[[139 134 141 120 139]
 [130 142 145 119 141]
 [119 116 123 112 136]
 [133 135 131 130 131]
 [112 105 104 131 112]]
:
[[112 131 104 105 112]
 [131 130 131 135 133]
 [136 112 123 116 119]
 [141 119 145 142 130]
 [139 120 141 134 139]]

[[122 112 135 126 105 137 148 108 120]
 [138 123 121 134 148 142 143 106 115]
 [118 148 148 110 124 120 149 142 149]
 [141 124 111 150 124 127 128 147 109]
 [146 105 129 149 116 131 132 145 114]]
:
[[114 145 132 131 116 149 129 105 146]
 [109 147 128 127 124 150 111 124 141]
 [149 142 149 120 124 110 148 148 118]
 [115 106 143 142 148 134 121 123 138]
 [120 108 148 137 105 126 135 112 122]]

[[134 126 127 131 108 136 127 131]
 [151 133 131 126 141 148 123 116]
 [130 127 115 127 120 128 130 128]
 [107 129 111 127 148 118 126 127]]
:
[[127 126 118 148 127 111 129 107]
 [128 130 128 120 127 115 127 130]
 [116 123 148 141 126 131 133 151]
 [131 127 136 108 131 127 126 134]]

[[138 121]
 [121 143]
 [111 149]
 [134 140]
 [117 117]
 [139 139]
 [129 114]
 [116 136]
 [125 141]
 [124 143]
 [129 140]]
:
[[140 129]
 [143 124]
 [141 125]
 [136 116]
 [114 129]
 [139 139]
 [117 117]
 [140 134]
 [149 111]
 [143 121]
 [121 138]]

[[135 129 111 116 102 115 129 129 126 132 135 117 130 113 134]
 [119 134 146 142 133 109 125 120 124 128 145 137 143 144 128]
 [135 127 113 122 112 127 125 129 127 124 122 130 142 133 126]
 [135 130 111 116  99 110 129 128 125 133 139 116 133 113 135]
 [125 130 133 130 126 117 129 126 126 132 139 124 126 123 132]]
:
[[132 123 126 124 139 132 126 126 129 117 126 130 133 130 125]
 [135 113 133 116 139 133 125 128 129 110  99 116 111 130 135]
 [126 133 142 130 122 124 127 129 125 127 112 122 113 127 135]
 [128 144 143 137 145 128 124 120 125 109 133 142 146 134 119]
 [134 113 130 117 135 132 126 129 129 115 102 116 111 129 135]]

[[109 128 115]
 [123 145 139]
 [109 113 107]
 [112 121 121]
 [114 119 119]
 [142 136 131]
 [141 151 150]
 [112 118 115]
 [122 137 133]
 [113 127 120]
 [127 153 142]]
:
[[142 153 127]
 [120 127 113]
 [133 137 122]
 [115 118 112]
 [150 151 141]
 [131 136 142]
 [119 119 114]
 [121 121 112]
 [107 113 109]
 [139 145 123]
 [115 128 109]]

[[128 122 113 148 123]
 [134 128 141 143 124]
 [133 115 118 149 115]
 [123 122 125 118 113]
 [129 127 118 149 129]
 [136 111 115 150 120]
 [135 122 135 137 120]
 [131 133 123 148 135]
 [134 122 115 151 134]
 [147 113 127 136 123]
 [135 127 141 143 124]]
:
[[124 143 141 127 135]
 [123 136 127 113 147]
 [134 151 115 122 134]
 [135 148 123 133 131]
 [120 137 135 122 135]
 [120 150 115 111 136]
 [129 149 118 127 129]
 [113 118 125 122 123]
 [115 149 118 115 133]
 [124 143 141 128 134]
 [123 148 113 122 128]]

[[122 137 111 147]
 [114 138 143 108]
 [117 149 119 130]
 [136 129 135 113]
 [130 143 119 127]
 [110 135 135 125]]
:
[[125 135 135 110]
 [127 119 143 130]
 [113 135 129 136]
 [130 119 149 117]
 [108 143 138 114]
 [147 111 137 122]]
---
[[129 131 136]
 [109 109 118]
 [148 149 145]
 [142 141 138]
 [157 155 143]]
:
[136 109 148]

[[133 124 118 150 109]
 [133 124 118 150 109]
 [142 124 135 125 122]
 [134 119 131 146 107]
 [133 120 123 151 108]]
:
[109 150 135 119 133]

[[133 146 117 140]
 [146 112 127 104]
 [147 144 131 112]
 [143 114 147 126]]
:
[140 127 144 143]

[[141 153 144]
 [ 99 134 125]]
:
[144 134]

[[130 125 154 145]
 [134 132 109 149]
 [153 124 142 133]
 [149 113 132 112]
 [125 104 126 144]]
:
[145 109 124 149]

[[122 135]
 [131 132]
 [146 134]
 [155 116]
 [157 104]]
:
[135 131]

[[147 126]
 [137 128]
 [131 156]
 [122 123]
 [118 115]]
:
[126 137]

[[139 138 139 134]
 [145 141 140 150]]
:
[134 140]
---
[[113 151 127 122]
 [114 136 130 113]
 [114 149 125 130]
 [113 116 133 104]
 [113 131 129 119]
 [114 123 126 125]
 [114 125 124 131]]
:
[[113 114 114 113 113 114 114]
 [151 136 149 116 131 123 125]
 [127 130 125 133 129 126 124]
 [122 113 130 104 119 125 131]]

[[116 155 136 130 122]
 [107 123 100 131 109]
 [120 142 122 115 105]
 [154 120 147 106 127]]
:
[[116 107 120 154]
 [155 123 142 120]
 [136 100 122 147]
 [130 131 115 106]
 [122 109 105 127]]

[[132 135 134 131 119 135 117 146 117]
 [142 132 139 129 125 124 123 123 135]
 [126 122 124 126 142 125 145 116 142]
 [143 140 141 136 124 135 122 142 123]
 [129 127 131 123 116 124 113 131 126]
 [147 147 141 149 148 149 150 149 127]
 [124 125 128 122 115 124 113 133 123]]
:
[[132 142 126 143 129 147 124]
 [135 132 122 140 127 147 125]
 [134 139 124 141 131 141 128]
 [131 129 126 136 123 149 122]
 [119 125 142 124 116 148 115]
 [135 124 125 135 124 149 124]
 [117 123 145 122 113 150 113]
 [146 123 116 142 131 149 133]
 [117 135 142 123 126 127 123]]

[[146 101 113 108 117]
 [140 127 124 131 117]
 [126 127 137 128 137]]
:
[[146 140 126]
 [101 127 127]
 [113 124 137]
 [108 131 128]
 [117 117 137]]

[[125 125 131]
 [121 120 144]
 [117 141  98]]
:
[[125 121 117]
 [125 120 141]
 [131 144  98]]

[[142 109]
 [148 105]
 [135 108]
 [132 138]
 [121 141]
 [120 114]
 [121 131]
 [112 118]
 [125 113]]
:
[[142 148 135 132 121 120 121 112 125]
 [109 105 108 138 141 114 131 118 113]]

[[117 137 132 120 128 119 107 127 128 149 107 115]
 [133 105 121 103 116 128 123 142 138 106 126 112]
 [150 121 138 131 146 140 118 125 117 113 108 119]
 [137 122 147 132 141 127 151 126 128 137 146 137]
 [110 121 148 123 131 105 147 104 149 150 108 115]]
:
[[117 133 150 137 110]
 [137 105 121 122 121]
 [132 121 138 147 148]
 [120 103 131 132 123]
 [128 116 146 141 131]
 [119 128 140 127 105]
 [107 123 118 151 147]
 [127 142 125 126 104]
 [128 138 117 128 149]
 [149 106 113 137 150]
 [107 126 108 146 108]
 [115 112 119 137 115]]
